128 stands for zero in the data rows.
Some points, one per row:
[108 117  82  35  94  89  73 104 104 110 101 116 197 201 171 102 139 213 194 213 154 133 105  98]
[111 103  78 115 132   0 156 140 173 188  52  16 142 131 138 118 163 184 171 191  35 145 148 156]
[107  65  74 128 101 206 142 116 117  33 202 134 107  51  68 184 171 150 141 107 194 155 146 101]
[117 111 114 104  65  33 140 146 132 147 255 223 157 143 119  57 111 111 143 185 154 124 108 130]
[135  92 147  85 151 221 120  95 151 128 165 166 127 229 156 168 141 121  86  59 131  78  46 175]
[137 147 116  54 112 154 139 115  93  44 191 152 149 123 188 210 162 130 115  43 194 123  71  76]
[158 132  85 163 173 181 129  96 119 125  87  72  87  94  77 128 109 101 122  47 169 143 216 225]
[ 37  71  82  79 144 135 140 111 121 255 186 153 101 206 152 149 132 117 137  65 178 131 110 152]
[139 189 171 107  62 121 124 127 118   0 203 230 135 172 169 109 171 150 131 186  48 142  72  38]
[126 125 148 112 126 182 131  93 129 164 218 176 154 146 255 133 111  92 117  66 109 100  80  57]
[157 153 166 147 100 194 132 141 118  55 134  70  94 135  97 105 140 144 124 255 153 106  51  37]
[ 91 138 100  84  96 142 124 103 109 130 123  74 115 194 226 143 157 140 184 255 120  89  72  43]
[119  90  56  18 102  77  83  90 133  97 156 164 139 136  98 184 162 152 177 219 160 126 163 129]
[169 132 112 105 101 165 105  78  79 119 166 179 160 137  76 163 113 129 122  64 204 163 131 143]
[ 79 156 154 196 175  38 140 198 160 171  14 116 131  88 188  82 103 134 129 127   0 137 130 171]
[172 207 166 149 118 195 129  98  99  22  43 116  95 107 153 133 112 126 153 255  53  90 133 121]
[ 84 196 162 132 123  54 152 122 128 218 203 187 172 140 124  38 107 128 111  48  76 162 141 123]
[116  82  66  18  67 179 134 111  99   4 184 164 150 141 144 169 146 127 163 138 147 166 157 165]
16 more points follow, each with its number after it:
[124  88  72  49  53 158 120 141 122  14 174 189 174 174 217 194 176 156 137 118 100 119  92 101] 0
[ 90 101  62  53  77  62  92 129 105  29 186 158 151 119 101 159 164 179 176 188 162 149 158 152] 1
[150 137 115 107 160  56 120 131 116 207  63  96 135 151 255 113 118 116 148 165  35  70 148 122] 2
[124 135 193 202 165 123 117 150 158 180  84  39  78  49 196  76 132 132 128 119   0 155 138 192] 3
[ 76 136 172 169 119 220 153 182 142  86  19 218 160 170 109  83  46  88 105 158 146 154 111 120] 4
[165 180 201 182 128 195 133 148 130 176 115  33  76  48  46  49 128 128 106 255  78 130 137 117] 5
[ 59 103  80 138 105 161 157 157 127 166  82  49  99  26 120 219 193 167 141  88  89 105 186 161] 6
[ 67 101  32 110 175 127 127 144 126 136 127 137 166 145 102 138 118 141 113  13 195 174 138 169] 7
[120 128 148 177 133 183 142 123 164 136  49 113 108  63  25 159 138 123  98  12 126 162 184 196] 8
[ 67  84 108  86 111 241 112  82  98 121 226 166 151 243 166 114 148 123 114 143 131 124 136 137] 9
[107 180 185 122 130 209 152 120 147  92 197 166 114 113  48 110 112 102  68  61 156 169 106 140] 10
[ 96 126  73 152 128  67 184 141 128 106 235 158 143 115  94 125 130  86 103  82 217 128 147  87] 11
[183 183 167 136 128  70 112 150 185 204   0 130 121 159 130  90  78 110 123 214  43 111 146 153] 12
[ 81 100  61 210 141 124 127 115 115 111 180 142 125 106  90 103 122 120 118  65 203 183 177 148] 13
[115  79 112 118 142 178 148 140 107 101  51  94  83 111  48 159 142 128 106 116 253 176 165 136] 14
[187 174 140 200 129 207 154 165 170 140  88 118 102  82  38 115  54 103 104  23 175 117 134 126] 15
Which three of these numbered points are nearest to each point below, looking only along the 4 directions in which the first points spread most? Their numbers follow each, nearest first.
[163 150 120  81  98 102 115  81  84 103 225 180 187 179 135 191 140 120 112  97 146 128 112  70] > 9 0 11
[113  72 101  92  91  77 133 146 145 179 187 145 109  55 206 180 153 125 105  27  97 154 137 217] > 7 13 11
[117  83  59 253 162 153 122 140 147 224  34  60  56 163 100 126  72 172 163 157 189 127  73 103] > 6 5 12
[170 157 118  78  62  39 138 134 125  64 233 189 145 130 132 115 148 128 102  49 209 161 122  85] > 9 11 0
[148 156 145 200 165  49 115 104 103 147   0  64 118 141 174 138 161 141 133 231  40  92 105 230] > 12 5 3
[102 159 155 117 107  15 105 119 134  79 107 138 195 207 255 134 136 132 127 123  32 114  92 161] > 2 12 4
[160 169 156 131 134 135 141 180 144 132  36  36 112 161 119 127 110  97 148 255  95  95  69  24] > 5 12 2
[180 113 159 193 171 187 141 101 121 157 124  74 120  31  56 118 128 131  91  54 160  89 157 225] > 8 15 6
[ 85  74 156 124 128  88 125 107  86 129 207 184 141 149 152 160 115  94 124  56 200 150 132 161] > 11 9 13
[ 32 134 110 161 120 146 135 125 119  33 139 152 132 129 112 164 142 121 108  36 202 158 156 184] > 13 10 11
[111 105 113 210 154 164 130 111 122 203 133 128 118  86 106 101 101  90  87  60 210 165 165 158] > 13 7 8
[ 93  74 168 148 146  45  85 127 111 145  19   0 132 106 123 122 118 154 164 163 135 199 199 194] > 6 12 2
[198 170 131 111 158  71 106 113 160 201 178 117 138  82  50 133 118  97  92  35 189 144 135 107] > 13 7 11
[182 208 169 117  87 255 155 148 127  81 158 104 165 132  68 133  80 106 136 157  44  94  97  61] > 4 10 5
[131 135 130  91  89 154 130 108 128  70 110  42  88  88  58 141 128 121 128 112 240 204 191 155] > 14 6 13
[105 103 184 170 192 143 126 132 110 236  87  93 128 114 143 112 104  91  90   8 190 145 162 144] > 13 8 15
[153 185 163  74 119 224 137 149 121  34 170 170 146 119  66 179 119 124  87   1 153 151 110  84] > 10 9 11
[129 152 142 184 165  58  97  64 177 208  26  34 106 192 214  91 177 144 166 140  51  69 138 146] > 12 2 3
[163 135 104 144 102 251 147 141 127   2 198 167 129 165 114 116  94  96  75  57 176 121 158 139] > 10 9 11
[125 112 119  71 178  74  68 103  95 185 135 139 124 114 166 130 112 143 119  49 177 180 176 173] > 7 13 11
[157 131  91  42  26 202 146 118 110  19 175 206 156 137 120 140 182 167 142 134 174 135  97  58] > 0 9 1
[108  77  55  95 158 205 122  95  78 121  74 213 127 142 199 178 141 129 156 221 125 143 111  48] > 0 1 9
[ 36 144 110 106 144  65 129 165 140 151  99 180 131 190 169  33 198 165 154 254 106  90  90  64] > 2 12 1
[124 113  77  61  65 107 139 145 127 100 134 255 183 129  99 167 131 150 111  78 122  91 173 191] > 11 13 9
[118 171 162 150 146 255 171 158 122 161 172 160 115 141  81  43 140 125  99  45 173 115  73  37] > 10 4 11
[108 157 160 137 151  14  85 118 130 104 229 201 149 167 185  77  97 138 111  85 143 120  69 202] > 11 9 4
[223 190 166 149 156 208 147 107 107 114 139 170 133  67  31  85 140 144 105  40 161  96 114  94] > 10 15 4
